Every row has a hidden score. In each pair, how much higher is the second row's than the first's? 20 means about the same, 40 much higher and 0 much lower. The score is a weighted sum of the row's numbers plus the product of two more (or one squared), each taken from its middle value.
c(-30, 19, -4, 3, 21, -34, -9, -31, -28, -2)
c(-32, 2, -29, 12, 110, -35, -17, 75, 31, -19): 36
c(52, -20, 39, 10, -38, 64, -1, -25, -4, 15)
c(-5, 24, -29, -7, -37, -33, 5, -27, -26, 5): 29
c(0, 3, -26, -1, -38, 10, 20, -29, -20, 9)
c(12, -2, -30, -12, 19, -33, 19, -19, -28, 6): 17
c(127, -22, 117, -5, -39, -21, -11, 51, 127, 10)
c(-26, -20, 100, 11, 8, 73, -15, -20, 47, -2): 20
c(4, -21, -13, 1, -39, 42, 9, 54, 29, 9)
c(15, -9, -29, -13, -4, -34, 22, -7, -31, 8): 20
c(23, -7, -30, -11, 38, -32, 11, 4, -30, 9)
c(-32, 0, -29, 9, 66, -33, -9, 64, 29, -13): 34
c(-31, 21, -5, 7, 28, -34, 0, -21, 8, 5)
c(2, -19, -29, -11, -40, 17, 29, 52, -29, 7): 22
c(5, -19, 127, 13, 16, 31, -13, -30, 97, 10)
c(-31, 2, 35, 9, 64, 37, -12, -32, -28, -29): 18
c(-32, -6, -7, 15, 114, 27, -13, -32, -31, -26)
c(-18, 16, -30, 7, -38, 17, 6, -33, -6, 4): 29
c(-31, 24, -19, 12, 39, 3, -13, -28, -10, -19)
c(32, -10, -30, -16, -11, -33, 22, -4, -26, 12): 19
c(-17, 16, -25, -5, -30, -8, 11, -31, 2, 2)
c(-17, -22, 73, 8, 55, 76, -12, -8, 40, -6): 8
c(-32, -21, -32, -12, -34, 62, 36, 68, -29, -8)
c(-30, -6, -31, -7, -34, -11, 25, 19, -26, 5): 18
c(1, -20, -31, 15, -32, 91, -12, 26, -27, -18)
c(6, 3, -30, -10, 20, -33, 8, -30, -29, 7): 24
c(-27, -18, 89, 19, -30, 19, -12, -32, 118, 7)
c(-31, 24, -31, 3, -1, -34, 7, -6, -21, 9): 26
c(-14, 7, -1, -10, 32, -31, -1, -23, -28, 0)
c(17, 15, -32, -12, -37, -30, 16, -32, 13, 11): 23
c(-30, -16, 57, 7, 55, 49, -14, -31, -28, -28)
c(11, -20, -4, -1, -41, -19, -1, 45, 44, 3): 25
c(-15, -18, 89, 9, 35, 55, -12, -28, -28, 3)
c(-31, 16, -30, 4, 23, -33, 5, -23, -30, 4): 24
c(-14, 3, -28, -14, 31, -33, 8, -3, -28, 4)
c(-29, -19, 81, 27, 40, 77, -9, -32, 12, -8): 10
c(-12, 15, -31, -14, 55, -34, 3, -16, -28, 1)
c(52, -19, 127, 9, -23, 21, -13, -32, 127, 15): 21
c(70, -22, 67, 9, -39, 1, -15, 54, 97, 11)
c(-8, 7, -21, -7, 15, -32, 8, -29, -28, 3): 24
c(-18, -18, 46, 11, 28, 64, -6, -29, -28, -2)
c(-11, -21, 68, 17, 31, 65, -9, -21, -29, 7): 19
c(18, -16, 39, 5, 16, 25, -3, -23, -27, 9)
c(-32, -18, -29, -12, -37, 36, 22, 66, -26, 7): 32
c(-20, -19, -31, -16, -10, 21, 40, 40, -29, 3)
c(4, -10, -29, -13, -15, -16, 33, -8, -24, 11): 16
c(-32, 6, -29, 12, -11, -27, 3, -7, -29, 9)
c(-31, 25, -28, 9, 122, -13, -16, -31, -29, -30): 23
c(-20, 14, -10, -11, 28, -33, -3, -31, -30, 0)
c(-31, 14, 1, 11, 46, 15, -11, -31, -15, -22): 17
c(116, -23, 26, -10, -37, -32, -11, 36, 44, -14)
c(-30, 35, -27, 13, 30, -34, -5, -28, -1, 2): 29
c(127, -18, 31, -5, -40, 8, -12, 84, 69, 10)
c(-31, -17, 84, 19, 34, 64, -16, -22, -21, -3): 21
c(25, -21, -30, 4, -3, -33, -18, 127, 58, -26)
c(17, -12, -31, -13, -7, -34, 26, 4, -30, 14): 18
c(-32, 34, -16, 16, 49, -33, -11, -32, -1, 5)
c(-32, -7, 37, 10, 50, 50, -13, -29, -29, -26): 11
c(23, -20, -29, -8, -40, -33, 27, 11, -27, 15)
c(-31, -19, -31, -13, -21, 33, 40, 56, -27, -1): 28
c(-31, 21, 1, 16, 7, -35, -13, -18, 12, 3)
c(-33, 42, -30, 8, 97, -33, -14, -29, -28, -25): 29
c(9, -6, -29, -11, 3, -32, 24, -5, -29, 8)
c(-30, 17, 12, -4, 47, -34, -8, -30, -29, -6): 20
c(-32, 17, -1, 14, -8, 13, -7, -32, -23, -12)
c(-8, 32, -20, -4, -37, -33, -4, -32, -21, 1): 25
c(98, -19, 22, -12, -36, -15, -12, 125, 96, -25)
c(-31, 48, -31, 12, 111, -34, -14, -13, -21, -11): 38
c(12, -19, 107, 7, 11, 38, -14, -30, 90, 7)
c(-31, 17, 7, -5, 8, -34, -5, -34, -24, -9): 25
c(-31, 23, 18, -2, 73, -33, -13, -33, -16, -6)
c(27, -19, -28, -3, -39, -10, 27, 4, -14, 15): 20
c(-24, 2, 29, 2, 21, -5, -4, -32, 26, -7)
c(-31, 46, -29, 18, 56, -34, -10, -19, -30, -2): 34
c(6, 19, -16, -11, -20, -33, 13, -30, 1, 7)
c(15, -12, -31, -15, 78, -35, 0, 7, -30, 1): 10
c(35, -21, 0, -9, -37, 56, -5, 79, 24, -8)
c(32, -21, -31, -11, 40, -34, 13, 26, -29, 3): 15
c(19, -3, 15, -2, -36, -33, -1, -27, 20, 11)
c(-31, 20, -29, 9, -21, -33, 17, -18, -26, 8): 24
c(-12, -19, -30, 11, -33, 60, 3, 22, -26, -3)
c(-31, 33, -29, 13, 75, -34, -14, 0, 9, -10): 33
c(16, 9, -17, -12, 16, -35, 6, -31, -30, 3)
c(65, -19, 95, 7, -31, 56, -15, -6, 69, 12): 21
c(-32, 12, -15, 14, -3, 11, -11, -31, -28, -21)
c(49, -16, -13, -15, 34, -34, -3, 4, -28, -1): 15
c(-22, -20, 127, 2, -41, 45, -15, 42, 127, -21)
c(-25, 15, -29, -12, -7, -33, 14, -17, -28, 4): 16
c(-9, 16, -23, -5, 4, -34, 0, -26, -30, 4)
c(-34, 28, -28, 4, 79, 5, -13, -30, -27, -27): 21
c(-29, 4, 21, -8, 13, -33, -8, -32, -29, -4)
c(33, -4, -31, -6, -38, -24, 25, -18, 5, 13): 16
c(-32, 24, -29, 17, 113, -21, -16, -31, -28, -13)
c(-32, -19, 19, -1, 31, 78, -1, 19, -5, -3): 13
c(-31, 16, -17, 0, 44, -34, -14, 23, 40, -11)
c(-2, -22, 121, 17, 2, 65, -12, -33, 43, 1): 16
c(-33, 33, -30, 9, 120, -32, -17, 11, 0, -14)
c(0, 26, -30, 0, -10, -33, -9, -32, -21, 1): 5
c(59, -17, 35, -4, -38, 39, -12, 46, 96, 13)
c(56, -20, 22, 15, -25, 64, 1, 10, -29, 12): 15
c(-9, -20, -11, 17, -19, 53, 1, -1, -29, 10)
c(28, -20, 78, -7, -39, 27, -15, 30, 108, -8): 31
c(40, -13, -29, -13, 42, -34, 8, 6, -29, 6)
c(37, -19, -29, -6, -39, 53, 29, 29, -3, 22): 25
c(24, -9, -29, -13, 27, -32, 4, 5, -31, 7)
c(-31, 39, -31, 9, 45, -33, -12, -31, -30, -27): 30
c(-30, -8, -24, 32, 39, 29, -14, -6, -28, -5)
c(-32, 4, 30, -1, 23, -34, -14, -14, 19, 2): 26
c(-27, -7, 45, 13, -10, 17, -14, -29, -27, -13)
c(19, -19, -30, -4, -39, 28, 24, 22, -10, 10): 19
c(-31, -12, 12, -6, 127, 113, -14, -15, -29, -28)
c(-12, 20, -13, -3, -4, -33, -2, -32, -28, -3): 32
c(-19, 2, 11, 3, -37, 29, 6, -25, 16, 10)
c(-30, -7, 43, 15, 11, 26, -4, -30, -27, -2): 15
c(-9, 7, -30, -7, 13, -33, 8, -20, -29, 8)
c(8, -20, 59, 19, -12, 42, -10, 4, 34, 7): 14
c(44, -17, 105, 17, 8, 45, -12, -30, 42, 11)
c(127, -20, 126, 15, -6, 22, -15, -29, 101, 17): 17
c(-13, -20, 60, 19, 41, 62, -14, -20, -13, -1)
c(-19, -20, -3, 7, -38, 56, 5, 23, 19, 3): 28
c(-30, 42, -30, 10, 73, -33, -18, -31, -28, -26)
c(-15, -20, -28, -12, -32, 11, 41, 33, -27, 9): 19
c(5, -23, 0, 13, -39, 0, -2, 59, -10, -2)
c(9, 5, -23, -12, 64, -33, -5, -22, -29, 1): 16
c(-34, 5, 15, -2, 13, 24, -6, -27, -25, -7)
c(-30, 40, -29, 7, 79, -34, -14, -30, -26, -17): 25
c(98, -21, 15, -5, -37, 43, -4, 77, 0, 2)
c(-31, 10, -30, 7, -21, 41, 5, -25, -29, -1): 25
c(30, -14, -12, -12, 11, -35, 6, 0, -19, 6)
c(93, -19, -16, -14, -19, -33, -12, 75, 20, -13): 19
c(-33, -10, 46, 3, 5, -28, -12, -2, 30, 0)
c(10, 2, -31, 0, -38, -26, 19, -16, 10, 14): 20
c(36, -3, -29, -12, 42, -32, -2, 6, -30, 2)
c(-22, -20, -28, -9, -39, 49, 15, 70, -12, 3): 30
c(63, -20, -30, -15, 39, -34, 8, 55, -28, -2)
c(-2, 28, -29, -3, -38, -33, 7, -33, -28, 5): 29
c(-34, 21, -5, -6, 1, -32, -6, -29, -7, -2)
c(-30, 49, -28, 15, 11, -34, -16, -31, 11, -3): 22
c(14, -20, -30, -9, -37, -4, 24, 18, 2, 7)
c(24, 7, -24, 11, 0, 21, -2, -31, -30, 1): 14
c(-32, 16, -6, 7, 17, 48, -8, -33, -32, -11)
c(-31, 22, -8, 4, -38, -19, 3, -32, 13, 1): 26
c(127, -18, -32, -14, -40, 110, 32, 127, -29, -9)
c(22, -18, 9, -10, -38, 47, -15, 90, 60, 5): 17
c(19, -23, 3, 1, -39, 54, -1, 53, 31, 3)
c(-31, 13, 14, 14, 10, 13, -15, -31, -28, -17): 20
c(4, 2, 24, -12, 12, -35, 0, -28, -27, 0)
c(0, -4, 22, -13, 3, -34, 4, -33, -29, -2): 21
c(-20, 18, -30, 8, -31, -27, 13, -28, -7, 9)
c(18, -16, 42, -11, -20, -35, -5, 2, 51, 7): 21
c(-27, 14, -1, 3, -40, -27, 2, -28, -3, 10)
c(-29, 27, -30, 8, -13, -14, -4, -29, -19, -16): 19
c(-31, 34, -29, 7, 46, -17, -14, -30, -29, -19)
c(-32, 33, -30, 19, 18, -10, -14, -30, -19, -17): 20
c(-15, 13, -28, 3, -33, -33, 5, -7, 27, 11)
c(102, -19, 99, 0, -38, 16, -14, 9, 127, 20): 17
c(-33, -19, 127, 0, 69, 77, -13, -30, 119, -9)
c(-23, 14, 18, -11, 45, -33, -6, -27, -11, -5): 25
c(20, -20, 42, 22, -27, 88, -13, -4, 5, 7)
c(9, -7, 1, 6, 14, 60, 0, -32, -28, -18): 21
c(9, -8, -29, -6, -38, -34, 12, 1, 13, 6)
c(4, 1, -28, -11, 10, -34, 2, 5, -24, 5): 19
c(-8, 9, -30, -8, 23, -33, 5, -22, -28, 7)
c(-32, -22, -29, -12, -20, 63, 19, 78, -28, -7): 26
c(11, 3, 28, -12, -12, -33, -4, -30, -29, 3)
c(21, -12, -30, -15, -20, -35, 26, 10, -27, 13): 15
c(-30, 11, 28, 0, 17, -34, -10, -28, 8, 0)
c(-15, 11, -30, -14, -2, -33, 22, -17, -28, 2): 24
c(-33, 28, -30, 15, 39, -33, -15, 10, 7, 3)
c(-29, 22, -30, 9, 127, -2, -16, -31, -29, -28): 16
c(39, -20, 101, 4, -6, 67, -16, -6, 72, 2)
c(-30, 20, 1, 15, 8, -13, -8, -32, -15, -17): 21
